Look-ups in named tables: a row name and a column name give one cell, copied from the table.

vum =
|  | nuf | fuf | kaga | murelog |
|---|---|---|---|---|
| rakofek | 99 | 107 | 177 | 77 |
| kat | 17 | 185 | 34 | 177 |
| pepob | 193 | 51 | 73 | 60 |
| ruruteb | 144 | 127 | 170 | 95 |

nuf of pepob = 193
murelog of rakofek = 77
murelog of kat = 177
murelog of pepob = 60
kaga of kat = 34
fuf of ruruteb = 127
nuf of rakofek = 99
murelog of ruruteb = 95
nuf of ruruteb = 144
fuf of kat = 185
kaga of ruruteb = 170
fuf of pepob = 51
kaga of pepob = 73
fuf of rakofek = 107
kaga of rakofek = 177

vugik
|  | rilile | domed | disezu | paken | dig | siba | vem | mor | zisen |
|---|---|---|---|---|---|---|---|---|---|
| rit | 0.547 | 0.518 | 0.650 | 0.278 | 0.535 | 0.253 | 0.585 | 0.356 | 0.200 |
| sarizup | 0.312 | 0.744 | 0.465 | 0.444 | 0.440 | 0.709 | 0.891 | 0.681 | 0.647 |
| fugipu | 0.639 | 0.463 | 0.582 | 0.613 | 0.591 | 0.516 | 0.408 | 0.519 | 0.539 |
| kosanim | 0.683 | 0.441 | 0.598 | 0.615 | 0.612 | 0.470 | 0.357 | 0.483 | 0.503 |
| tiv | 0.663 | 0.452 | 0.596 | 0.608 | 0.603 | 0.486 | 0.385 | 0.498 | 0.513 |
| rol | 0.469 | 0.452 | 0.348 | 0.676 | 0.462 | 0.660 | 0.365 | 0.575 | 0.717 |
| luponid | 0.659 | 0.448 | 0.593 | 0.581 | 0.597 | 0.451 | 0.381 | 0.471 | 0.479 |
| kifone | 0.376 | 0.726 | 0.492 | 0.522 | 0.482 | 0.744 | 0.842 | 0.706 | 0.698 |
| baz | 0.311 | 0.735 | 0.453 | 0.465 | 0.438 | 0.729 | 0.875 | 0.692 | 0.671 |

What is the vem of sarizup in vugik?
0.891
What is the domed of kosanim in vugik?
0.441
What is the paken of sarizup in vugik?
0.444
What is the dig of rit in vugik?
0.535
What is the paken of kifone in vugik?
0.522
What is the paken of baz in vugik?
0.465
What is the zisen of luponid in vugik?
0.479
What is the siba of baz in vugik?
0.729
What is the zisen of rol in vugik?
0.717
Row with the largest rilile: kosanim

zedo:
	tuzafi	fut
votir	144	122
kovinun	126	109
kinopon	243	180
dut	28	75
nafum	96	102
fuviko	109	112
kono	143	118

tuzafi of kinopon: 243
tuzafi of dut: 28
fut of fuviko: 112
fut of kovinun: 109
fut of kono: 118
fut of kinopon: 180
fut of votir: 122
tuzafi of nafum: 96
tuzafi of fuviko: 109
tuzafi of votir: 144

bonet =
,mivedi,baz,kolu,nat,moreted,lofa,kavuru,tet,sumiv,nesed
teze,0.4,0.4,0.4,0.5,0.5,0.5,0.4,0.3,0.5,0.3
koze,0.6,0.6,0.6,0.4,0.4,0.6,0.3,0.3,0.3,0.2
suke,0.7,0.4,0.5,0.4,0.5,0.6,0.2,0.5,0.3,0.2
kolip,0.6,0.4,0.7,0.5,0.5,0.5,0.2,0.4,0.5,0.3
zagap,0.4,0.4,0.4,0.5,0.5,0.5,0.4,0.4,0.5,0.4
zel,0.3,0.5,0.4,0.5,0.4,0.4,0.5,0.4,0.5,0.5
vozegiz,0.4,0.5,0.4,0.4,0.4,0.3,0.5,0.5,0.4,0.6
digivag,0.2,0.4,0.1,0.3,0.4,0.3,0.8,0.5,0.4,0.6
laz,0.5,0.5,0.5,0.3,0.4,0.5,0.4,0.5,0.3,0.4
totaf,0.2,0.4,0.2,0.5,0.4,0.2,0.7,0.5,0.5,0.7
noza,0.3,0.4,0.3,0.5,0.4,0.3,0.6,0.4,0.5,0.6

What is the sumiv of laz in bonet? 0.3
What is the nat of noza in bonet? 0.5
What is the nat of kolip in bonet? 0.5
What is the baz of vozegiz in bonet? 0.5
What is the sumiv of noza in bonet? 0.5
What is the baz of laz in bonet? 0.5
What is the nat of koze in bonet? 0.4
What is the moreted of laz in bonet? 0.4
What is the lofa of vozegiz in bonet? 0.3
What is the kolu of kolip in bonet? 0.7
What is the nesed of zel in bonet? 0.5
What is the moreted of zel in bonet? 0.4
What is the moreted of suke in bonet? 0.5
What is the lofa of suke in bonet? 0.6
Row with the largest kavuru: digivag

sena.csv
,rebu,tel,seb,nop,rubofoz
vul,154,158,76,165,168
nanufo,136,71,146,39,132
zum,149,98,126,32,123
kat,85,85,47,165,125
vupi,71,115,197,122,104
sulabom,173,165,86,122,133
mog,85,90,206,103,111
lub,121,125,58,180,169
nadag,162,162,80,153,157
degulun,98,69,198,83,124

vupi, nop: 122
zum, tel: 98
mog, nop: 103
vul, seb: 76
kat, nop: 165
kat, seb: 47
zum, seb: 126
nadag, tel: 162
mog, rebu: 85
nadag, rebu: 162
degulun, seb: 198
nanufo, rebu: 136
sulabom, rubofoz: 133
zum, rubofoz: 123

lufak:
      lamepe   gik  gekes  dilarud   dag  kurarer  kogabo  zezar   zuf
zelo    3.29  4.87   6.73     5.30  4.68     5.40    6.67   8.35  8.32
sug     4.22  5.67   4.16     3.16  7.99     5.71    8.11   7.44  7.03
simu    5.85  8.88   8.81     7.29  5.55     1.57    4.37   6.35  3.76

What is the zuf of zelo in lufak?
8.32
What is the dag of sug in lufak?
7.99
What is the kogabo of simu in lufak?
4.37
What is the kurarer of zelo in lufak?
5.40
What is the kurarer of sug in lufak?
5.71
What is the zezar of simu in lufak?
6.35
What is the kogabo of sug in lufak?
8.11
What is the lamepe of sug in lufak?
4.22
What is the dilarud of simu in lufak?
7.29
What is the kurarer of simu in lufak?
1.57

tudolu
cols = gisuv, rer, tozi, met, boge, sok, vup, bukemi, pel
ved: [109, 135, 165, 185, 178, 93, 140, 96, 153]
gibatir: [100, 148, 120, 123, 112, 122, 176, 136, 136]
vani: [144, 146, 131, 128, 125, 146, 142, 149, 132]
savo: [125, 127, 148, 149, 139, 139, 147, 157, 166]
rek: [137, 157, 100, 85, 87, 168, 168, 172, 120]
fuvuku: [88, 146, 145, 160, 150, 101, 172, 116, 157]
disav: [61, 133, 130, 135, 118, 112, 198, 143, 175]

rek, gisuv -> 137
gibatir, pel -> 136
rek, rer -> 157
vani, bukemi -> 149
savo, sok -> 139
fuvuku, met -> 160
rek, pel -> 120
rek, sok -> 168
fuvuku, rer -> 146
fuvuku, vup -> 172
disav, rer -> 133
gibatir, boge -> 112
rek, vup -> 168
fuvuku, pel -> 157
ved, met -> 185
gibatir, sok -> 122
rek, tozi -> 100
vani, pel -> 132
gibatir, gisuv -> 100
savo, rer -> 127

Table gub
             fab      vob   poneki      nuf    bipum   kasusa    zeran
lipadov  -18.644  -42.485  -16.462  -27.026  -62.654  -30.605    9.748
zilem    -10.031  -38.509   28.135  -20.905   14.806   12.695   -9.102
nivi      15.140  -34.229   21.393    8.982   26.487   22.904   28.165
kapur    -31.566  -70.566   32.632  -66.106   15.569   16.334  -56.400
bomop    -32.858   96.944  -78.413   -5.230  -86.241  -74.776  -50.487
gonu     -18.121  -11.081    0.644  -25.146  -14.120   -1.591  -35.862
ruk      -19.069  -39.768  -18.736  -27.500  -65.553  -32.973    9.074
nasi     -15.136  -34.983   13.236  -28.975    5.583    5.535  -23.419
mam        5.407   19.302   -6.018   14.318   17.205    3.580   -2.051
pud       13.122   38.136  -32.489   34.139  -22.751  -20.233   30.464
sib      -11.084  -21.940  -11.228  -14.889  -34.408  -17.894    3.062
gemela   -31.398   91.385  -75.264   -2.914  -86.260  -73.985  -44.424
zin       -1.778    0.297  -11.371    2.770  -11.733   -8.248    3.229
dovazif   -8.127  -14.338    3.011  -12.659    1.385   -0.511  -11.307

bomop, poneki -> -78.413
zin, zeran -> 3.229
nasi, zeran -> -23.419
pud, vob -> 38.136
zilem, bipum -> 14.806
dovazif, kasusa -> -0.511
nivi, bipum -> 26.487
pud, nuf -> 34.139
bomop, fab -> -32.858
zin, vob -> 0.297
lipadov, nuf -> -27.026

